Rotation paths and how fast each direction turns (degrees a step):
Each turn is a multiple of 5 degrees from 10 to 175, or 0.
Each row of a path follows its step; steps can be skipped.
path 1
step 0: [ 20  -9  23   5  13  32   6 -24   3 -21  -2 -19  -4  15 -25  16  -7  18
   4   0 -15   0   7 -24  17   1   3]
step 1: [-11   8   7 -20 -26 -21   9   4  24  16 -17   8 -10 -15  16  19   1   3
  24  16   4  21   0 -18  26  -4  -7]
step 2: [ -6 -20 -13   1  10 -32   3  -7   6 -23 -30   9   3 -11 -13 -17  -6 -17
 -20  -7 -11 -10 -26  14  -2  22 -13]
step 3: [ -7  -9   1  -9   6   3  23  16 -31 -16  -8 -16   7  31  -7   9 -12  15
   8 -15  34 -13   1   0   2 -19   8]
step 4: [ 12  24  -6  10 -11   3  11 -30  -3  -2 -20  10  -3   7 -21   1  19 -17
  17  12 -16  19  17 -22  -4 -17  20]
step 5: [ 10 -23  19 -24  -2 -14   2  -6  13  -3  -8 -10 -33  -2   9   4 -28   0
 -20   8 -13  27  16  13   6  10 -13]
step 6: [-17  -4   8  -6  -5  -5  -5  19   3   0 -37 -30  -1  -8   1  -8  11 -11
  16  21  20 -26 -28  -3  -3   4  -8]
step 7: [  6  -5 -10  -1   3  29  20 -18  -4 -29  -8   1  17   6 -29   2  -7  19
   8 -25  -4   8 -16 -18  10  22  11]
step 8: [ -3   8   8  -8 -14 -31  17  -3  -5   7 -11   9  -7   2   6  23  12   4
   7 -10  -6  10  25  -3  42 -26   6]
step 9: [ 10 -10  -5  -1   9 -45   6 -13  15  -4 -24  10  -1  12  -4 -24 -20 -19
  -1  22 -12  -6  -2   1 -27   5  -4]
step 10: [-10   0  13 -16  13  22   9  11 -15 -20 -19 -26  -6  11 -14  19 -10   3
 -22   2  39   9  -5   7 -15  -6  -9]
step 11: [ -6   0 -14   5 -26  26  15 -12  -7  -8  -5 -12 -14   4 -20  -8  23 -15
  32  15 -17   2   3 -23  20  -8   5]
Directions:
[ -4   9 -19  -1   1   3   0  -1   3   5 -11   1   2   1   7   4  -2   2
  13   5 -10  -5   1   3  -9   2  -1] | 145
[ -4  -4   2   8   6  -3  -1  -7   3  -4   1  -1  -7  -4  -7  -4  10  -8
   2  -6 -13 -12   1 -11  -7  -2  -6] | 160
[  1 -12  -3   0   1 -12  -8  -5   3  15  -6   5  -9   3   5   0   3  -5
  -2  -1   6   2   5   2   2  13  -4] | 100
[ -1   1   0   2  -2   2   0 -16 -11   5   4  -5   8 -10  -1   1 -11  -5
   7  -1   3  -4  13  -3   6   2   0] | 95
[  4   2   9  -2   2   5   2  -8  -1   7  -2   5   9   4   4   9   2  -1
   4  -4   7   6 -11 -11 -13   0  -8] | 115
[-1  0  7 -5 11 -9 -5 -2  3  1  3  2  2 -3 -3  9  0  9 -3 19 -5  1  7 -6
 -5 -1  9] | 85
[ -2  -4   2  -1  11   3   3   3  -9   3   1  -8  -4   6   5  15   0   5
  -3  -3  -8  -1   2   7   8  -5 -15] | 145
[ -9  -4   5  -4  -8   4   0   3  -4   8 -16   6   0   4 -14  -3 -10   3
  -6   0  -7   0   0  -6   2  -6  -2] | 0
path 2
step 0: [ 26 -13 -11   0  -7  18  45   4  -4  -6   2  11 -15   2  -1 -19 -22  -9
  -6   2   6  13   5   4   7   6   4]
step 1: [-17 -18  -6  12   4  22   7  18   9 -15  13  -1  16  -1 -12  -3  -4  21
   8  13 -14  12  -5 -19 -27   9  20]
step 2: [ 17  -5  -7  31   8  -2  11  -6 -11 -11   4  -7   5   5 -12 -11  17  -4
 -40   5  -6  -1 -10 -16  15  -6   6]
step 3: [-30 -10  14  16 -18   4  11   4  -1  18 -16  17   1   8  25   0 -11  14
 -20  20 -11   7   0 -18   4 -11   2]
step 4: [-24  26  -8  26  -3  17  24   5  -5  -1   1   2  -2 -25 -15   4   8  -2
  -7  -8   0 -19 -11  16  16  -9  13]
step 5: [-21   8 -17   7 -15   1  -5  -2  -4 -16 -28  24   6  10  -7  -4  12  -7
  -2  11  -8  -1 -20  -6 -19  -1 -32]
step 6: [-11  12 -18  -2  10  -7  16  -6  31  -7 -10   0   4   1  23   5  28  17
 -18 -21  12   6  -1  14   4  -4  -1]
step 7: [  1   1  -3  30 -21   8 -12 -20  22 -11   0  14   9  -1  25 -12   1 -19
  24   5  -2 -14  13  10   3   3  -9]
step 8: [  2   8   6  -2   7  17  -3  -4   5 -23 -13  18 -24 -19  -6   9  18  12
  -2  -6   0  17  21   4  15  31  -8]
step 9: [ 22 -26 -17  -1  -1  -3  -4  13 -12 -11  -8  11  22 -33  23  13  17  -4
   9   8   8  -4   7  -5 -10  -2  -4]
step 10: [ 16  -7  -7 -10   3   7   6   1  29  20  -2   8  12  -6 -10 -13  13  -5
   7  15   1  22   0  -9  38  12   2]
step 11: [  6 -24  19   2 -17 -11  19  -2  -5 -17  -8  12   0 -17   2 -27  -7  14
  15   5  15   0 -14  -1  -4  16  24]
Directions:
[  0   7   6  -4   0   9  -3   2   4  12   3  11   2   7   1   0   2   7
   3   4 -13  15  -1  -2  -4   3  -8] | 155
[  1   5  -8   5   3   7   3  11 -10  -6  -4   0  -5  -5 -11  12  -4   0
   7  -1   1   3   1   0 -13   7  -5] | 95
[ 0  9  0 -7 10  7 11  3  1  2 -4 -7  1  7 -3  2  8 -6 -5 -7 -2 -4  6 -3
 12 12  4] | 175
[-8 -9  7  7 10  2 -1  2 -3  2 -7 -5 11 -4 -3 -9 -5 -5 -3 -5  2  9  5 12
  0  1 -9] | 0
[ -5  -1 -12   0  -7  10   2   8   9  11   8  -7   7   0   5   4  -6   0
   2   3   7  -1   9   6   1  -5   3] | 120
[ -8  11   7   9 -12  -3   4   7  -3   6  -3  -5   5   4  -9  -4   0   8
  -8  -6   1  -6  -5  -8  -2  -8  -3] | 35
path 3
step 0: [-21 -18  23   8 -12   3 -16  30   6 -27  -9   4 -18  -1  -8  -6   3 -37
   9   8  -8 -18  10   8  -4   7  28]
step 1: [ 29  18 -18  -5  10  25 -13  14   6   7 -12   7  10   2  -7 -36  15   9
  -8  33  -7  13  -6  12 -11  26   1]
step 2: [  4  -4   6   5 -42  -6   7  10  15 -17  31  -5 -10 -19  -2 -15  -1  -5
  16  -4 -31  -6   5   4 -30  -4  24]
step 3: [-14   0  12  -8  36  10 -30  -1  20  -7   0  17 -14  -2   5 -11  31 -12
  -8  19 -22  28   5  15  -3  11   0]
step 4: [ 21  20   2  -2  -8 -13  22   4  25  12  15  -4   5 -16  -2  -7 -21   8
 -16  11 -27 -20  -1  38 -10  16   6]
step 5: [ 11   6  19  -3  17  -5 -22 -11  13  -7  34 -11 -15  21  16  12  28  -1
  11 -17 -17  19 -11   1 -26  -7  11]
step 6: [-18  15  -1  -1  19 -27  21  -3   9  -6 -13  11 -24 -20  16   6   9  12
  -2  10 -20 -15 -21  33  18  21  -2]
step 7: [ 33  -3  17  -6  28   2   1  15   9   9  21  -8   7  26  20  16 -14  -4
  16  -6  15 -10  -2  27 -11   4  29]
step 8: [-10  18 -29   5   6 -20  24   3 -14 -15   9 -18 -29  21  15  -5  24  11
   7   5  -9   9 -37  -8   5   8  10]
step 9: [  7 -19  17 -24  13   0  14   6  12 -22  -6  17 -15  -3  14  -9  -8  -6
  38   4  24 -23   3  25  18  -9  17]
step 10: [  3 -14 -48  12  28  10  17  22  -3  -2  12 -20  14  28  -7  -7   2   9
   4  19  -5  14  -5  10   5   0  15]
step 11: [  7   3  -2 -37 -22 -11  26 -12  20 -22   6 -22 -19  -6  15 -22  -5 -12
  24  13   8   8   3 -16   7  -9   9]
Directions:
[ -5   3  -4  10  -5   8   1  -8   3   2   3  13  -3   5   0   5  -9   2
  -7  -7  10  -1   6 -10   1   2  -9] | 0
[-10   8   5   7  12  13   1   1   2  -6 -13   2   0  -6  -1   2  -5  -4
   2   1  -3  -4   4  10   5  -9   1] | 120
[  6  -1  -9   2  -5   8   1  10 -11  -2   2   8  -9  -8  -1  -2   2  -5
   0   6  13   5  -4   3   2  -5  10] | 40
[ -6   4  -8   5  -6  -5 -10  -1   2   0  -7  -6  -7  13   5   8   6 -11
  -2  11  -1  10   2   3   3  -1  -4] | 145
[  8  16  -6   3   0   2   5  -3   2  -4   0  -6  12   3  -3   2  -8  -5
   2   1   2   5  -9  -4 -15  -5   3] | 120
[ -4  -5  -2  -1  -5   7   3   8  -3 -10  -5   1   6  14   0 -14  -5   1
  13   7  -2  -3   3  -8   2   5  -2] | 35
path 4
step 0: [-15   4   9   2  20  -9  13   9   8 -13  20  -7  20   3  15   8  28  42
  -5  10 -12  -9   7   6   6   1  21]
step 1: [  4 -17   3   5  10   3   6  14   5 -12  24   6   8 -14 -17  14  -4  35
   7 -19 -11 -23  25 -10   6  20 -15]
step 2: [-19  -1  -6  12  15 -10 -26 -15  12   6  -4  -8  -7 -31  13  13   8  24
  -2 -17 -26  -4   9  12  -9  19 -13]
step 3: [  8  -7 -22  16  10 -20 -25   3  -3  10   6  -3   7  -2  27 -21  -3  16
  11   8  -8 -31   5  -3  14  24 -18]
step 4: [  0 -10 -16  30   7  16   0 -11 -20 -11 -24  -9  22 -20   3 -18  26  -1
  -2   3  -5 -18   6  11   3   8 -22]
step 5: [-12  -6   0  12 -12  14   4  15  -6 -23   2 -21 -12  -7  33  -9   0   1
  -9  20   1 -10  26  28  10   5 -16]
step 6: [  0  -9  18   2 -25  18  -4 -15   0 -17  17   9  -6   7   8 -11  25  -5
 -25  -1  -1 -30  11   4   9  27   0]
step 7: [-19   4  32  -1   9   1 -12   0  -9  -6  22 -22  -4  12 -13  -3  34  -5
  12   9 -25 -12  11  21   9   8  -3]
step 8: [ 15 -17  23   3   3 -31  15  17 -19   8   9 -11 -20  -7  -7  -8  14  13
  -4 -18 -13 -26  17  17   4  11  11]
step 9: [-15 -19  14  16  21  -7   5  14   7   9   9   8   3 -28   6   3  34  28
 -13  12 -11  -6 -13   6   7   4  17]
step 10: [ -5 -20 -14  19  20   3  -6  30   0   1  31  -7   1 -20 -11  19  -7   6
   3   3  -3 -16  10  -7  24  28  -4]
step 11: [ -9   0 -30  20  10  -4 -14 -18  -5  -3   0 -20   7 -20   8  23  11   7
 -22 -18  -9  -9  11   8  -1  29  13]
Directions:
[ -9 -14  -2   8  -2  -3   3 -10   7 -11   7   3  -5   2  -1   7  -4  -1
   8   2  10  -6  -3   4  -6  -5   1] | 80
[ -2   2  -1 -12   6   6  14  -6   4  16   3  -2   3  -6   4   3  -1  -5
   4   6   5  -9   3   5  -6   6  -3] | 0
[ -7  -2   2   0  -2   1  -5   1  18   4  -4 -14   5  -5   4  -2   9  -5
   6  -1   0   3   6  -4   6 -11   5] | 155
[  5  -3  -1   4   2 -10  14   0 -12  -1  -9  -4   9   2   3  -6   5   6
   6   5   0  -4   2   0  -5 -14   4] | 85
[  8  -6  -7   4 -12  10 -10  -7   1   4  -4  -7   9   2   2  -3 -11   3
  -2   7  -4  -2  -2  11  -2  -3  -6] | 40
path 5
step 0: [ 20   3  11   0 -19   0 -34  26  -8 -16  -9  13  -9   0   7  12 -18   2
   3  -5 -14 -16 -40   5  21 -22  -6]
step 1: [-17 -13  21 -22   7  23 -15  12 -13  -1   0  -2  10  14 -10 -27 -27  34
  -7   1   8 -12 -24 -14  15  14  12]
step 2: [  0  33   4  13 -10   2   4 -22  -8  -9  11  14  -1  36 -16 -12 -27  15
  24  28   6  -7 -20   2  -9  -4  -3]
step 3: [  5  14  28  28   8 -20 -11 -12 -20 -11 -25   5  23 -10 -12  24 -12   8
 -10  -3  10 -26 -25   0  19   0   4]
step 4: [  5   6  -6 -18 -12 -22  -5  10   2  -7  10  10  -9   8   2   4 -30   9
  -6 -23 -11 -18 -43  -6  11  38   3]
step 5: [  2  38   0 -10  -3  12   5  -1   3  27   3 -21   9  22   0 -11 -14  27
  -6  11  27 -12 -19  -1  11   8  32]
step 6: [-13  26   3  24 -30  -2   1 -23 -24   0  -5   9 -25  16  14  24  -6   6
 -14  12  18 -17 -17 -13   9 -10 -12]
step 7: [-26  -8  10   2  10 -19   8  -7  14  -8   2  -1  14   6 -12  22  -3  24
 -22 -31  28 -10 -31 -12  14   7 -14]
step 8: [ 32  18   9 -11 -18  -4   7   5  32  25  24   0 -10  26  -4   8 -21  -1
  -2 -15   7   7 -35   2   6  -5  -5]
step 9: [ -7  12  23  -2 -20  19  -6  10 -19  27 -11 -24   2   4   9  -1   3   5
  -5   1  20  -1 -23  -1  40 -28  -3]
step 10: [-36 -22  13   4 -29 -11  13   1  -7  -5  -4  13 -22  31 -12 -13 -18   9
  -2  -6  11  -7 -16 -20  10  -8 -21]
step 11: [  2   7  32   1   7 -22  12   0  28   1  -1  13  15  17 -25  -3  -3  23
  18  -3  36   9 -17  19   8 -15   1]
Directions:
[ -8  -7   1  -9   5   1   2  -1  10   2   1  12  -3  10  -7   3   3   8
  -5   0 -10   6   0   3   5  10   7] | 115
[  9  -3   0  -4   7   2 -10   0  -3 -11  -7   7   5  -1  -2 -11  -3  11
   7   7 -11  -8   1   1  -4  -4  -2] | 25
[  0  -3   9   1   8   6  -3  -1   2  11 -10  -3  10  -4  -6   0  -4   3
  -5  -5   9  -4  13 -10   2   2   6] | 175
[  3   1  -9  -8  -3  -1  -3  14   1  11  -3  -7   0   1   2  -5  -3  -7
  -2  -5 -12  -8  -3   1   9  -4   9] | 85
path 6
step 0: [ -4   3 -18   2  -2  -3 -10   8  11  -7 -11 -20  25  14  32 -28 -10 -24
 -10 -13  -3   6   0 -18  22  -3   1]
step 1: [ -4  -7   6 -13 -27  -5  29   3 -13  -2  -7 -23   2  -3   3 -17   5 -14
  11 -11   9 -24 -21  23  -6 -20 -17]
step 2: [  0 -10  24  -5  22 -15  -4   5   4   4   3   1  -8 -13 -32   1 -35 -13
  27  -6   2 -15  -3  -6   9 -21   1]
step 3: [  3   9 -11   9  10  -5 -23  21  13  -9 -13  10 -11 -20  15  30  21 -10
  16 -19  -9 -10  -2  12  16 -11  20]
step 4: [  3   3 -13 -17   7 -13   3 -16   5  12  -8 -24  23   1  20   0   1  10
  -8   4   8  20  11  22  17 -16  37]
step 5: [  7   0  28  -1  -8  27   7  -9   3  -7   7 -32  -5  23  26 -10  -9   3
  23  -2 -13  -4  16   6  -3 -17  -5]
step 6: [-12  -8  -3   6  -7 -14  -1   5  -5 -26 -13  -2  -5 -17  -3 -26 -25  -8
  38  -3 -16   3   4  11 -12  21   2]
step 7: [  2  -3   8   5 -14 -19  -4   8  -8  14   4 -15  -4 -30  -8  15  21  18
  34   8  14 -17 -14 -10  12  15  14]
step 8: [ -4  -8   4   6  25  -4 -27 -21  -9   7   2 -13 -12  -1  23   4  -2 -18
  -1   1  21  18  -4 -25  30  -3  15]
step 9: [ -1   8  -9  22  -2  22  18  13 -12 -21 -22 -18 -16   8  21 -18  12  -7
  -9  -3  27   3   5  18   5 -15   7]
step 10: [ -2   4   0  10 -10  -2  21  -5  -4   0   1 -13  25   3 -21 -26 -25  -9
  13  -3  11 -26  24  -9  -7 -10  23]
step 11: [ 18   4   9   4 -13 -12  -8  23  11  -3  12   7   6   1   6  -8  10 -24
  33 -17 -17 -22 -11 -22  21  -2  -9]
Directions:
[ -3  10   6   3 -11   7   4  -7   6  -5   4   3  -7  -6  -4 -12 -13   0
   0  -3   4  -2  -4   4 -10  -6   0] | 85
[  3  -8   3   7  -4  -5  -2  -4   2   7   3   0  -8  -3 -10  -9   3  -4
  -2   0  -9 -10   9  12  10   6  -6] | 80
[-2 -1  3  5 -3  4 -5 -8 -5 -4  2 -6 -8 -3  6 -1  2 12  9 11 -1 10  4  1
 -4 16  4] | 35
[ -3  -4   1   4  -7   8   5  -8  -8   2   1   2  -2  -3   8  14  10  -4
   2 -10  -1 -12   3   2  -9   0  -1] | 175
[  4   4   3  -3  -8  -7  -4 -14  -3  -7  12  -1   7   5   3   0   8  -4
  -3   3  -2   2 -15   3   9  -2   2] | 100
[  5   7   2  -7  -4   1  -2   6   3  11   7   6   0 -13  12   0  -4   0
  -6  -7   1  -1   1  -3   8  12   8] | 90
path 7
step 0: [-19   8  30  -6   3  -4  -2 -13 -10  -6   7 -27  23  -4  22 -14  14 -21
   8  -3  28  17 -13  39  14  -5  11]
step 1: [  1   5  15  -2   4  14  21   8 -29 -26  -5  -3  11   6 -11 -11  -3  -8
 -30  -7  17  50   4  18  12 -12  -2]
step 2: [-13   0  14  -2  19  -7  -7  11   7 -21  28  -1  14  11  19 -15  30   4
 -30   7  20  18 -27  11  19 -11 -25]
step 3: [ -9   2  -9 -18  -1  -7 -19  -4  -1 -19   0 -25   1  -4 -12   0  -1   7
 -11   9  36  33   9  36  34   1 -10]
step 4: [-15 -14  13 -23  10  18  27   7   7 -22   1  -6  45   4   3   5  19   8
 -14  11  15   8  19  22  13  -9 -20]
step 5: [-14 -26  12  -8 -14  13  -4   8 -14 -19  37  -6   4   1  10 -17  10  11
 -20   0  15  13   2  37  15  24  11]
step 6: [ -6 -30  19 -26   9  -5  13  10  -9 -28 -20 -21   7  -7 -14   4  15  16
 -13   6   0  32 -18   2  26  17 -11]
step 7: [-14 -18  17  18  23  10  -7   5 -11   5   3   7  27 -16   3  -4  20  38
  -2   1  31   9  -2  23  25  11 -12]
step 8: [ -7 -18  30  -2  -2   5  -5   1  13  -6  20 -18  15  -7 -48  -6  14  -1
  -5 -10  16  29  17  13  12  17  -5]
step 9: [-33 -12  35 -13  -4   6  11  28  -1  -2   6  22  -5   8 -10  18  15  22
 -15  11  23  17   7  -3  22   3 -11]
step 10: [-43 -22  30   6   9   2 -18  -3  11 -16   5 -26  -2   7  -5  11  -1  18
   6  -3  26  10 -13  25  -9  22  -4]
step 11: [-15 -11  24 -20   0  21   7  -8 -15   1 -12 -19  15   1 -18   2  -9  38
 -22  -9  27  27  17 -16  -5   7  -6]
Directions:
[  5 -10  -4  -4  -1  -2  -3  -2  -8   1  -7 -15  -9   9 -13   2   0  -9
  -1  -5  -1   6   9  -1   2  -3   2] | 145
[  5   6  -3  -4  -3  -2  -3 -10   4   9  -1  -7  15  -8  -1  -2   2   3
   9  -3  10  -4  12  -5   7  -2  -2] | 90
[ -3  -5  13   7   1   2   2  -5  -2   0   2   2 -10  -9  -9  10   9   8
   8  -1  -2  -6   6  -6   0   9   0] | 25
[ -4 -10  -6  10   1  -3  -9  -2  -5   7   6   1   3   7   8   4  14  -7
  -2  -1  10  -9  -3   4  -4   2   5] | 145
[-18   8  -9  -3   7  -2  -3   6   9   0   5  -1  -2   1  -6   6   1  -3
  -3   7  -5  -5  14   3   2  -1   3] | 65
[  0   0   2 -12 -10 -12  -5   4   3   1   8   1  -9   2   3  -1   6  -1
   0   4   1   1  -7 -13  13   2   3] | 110
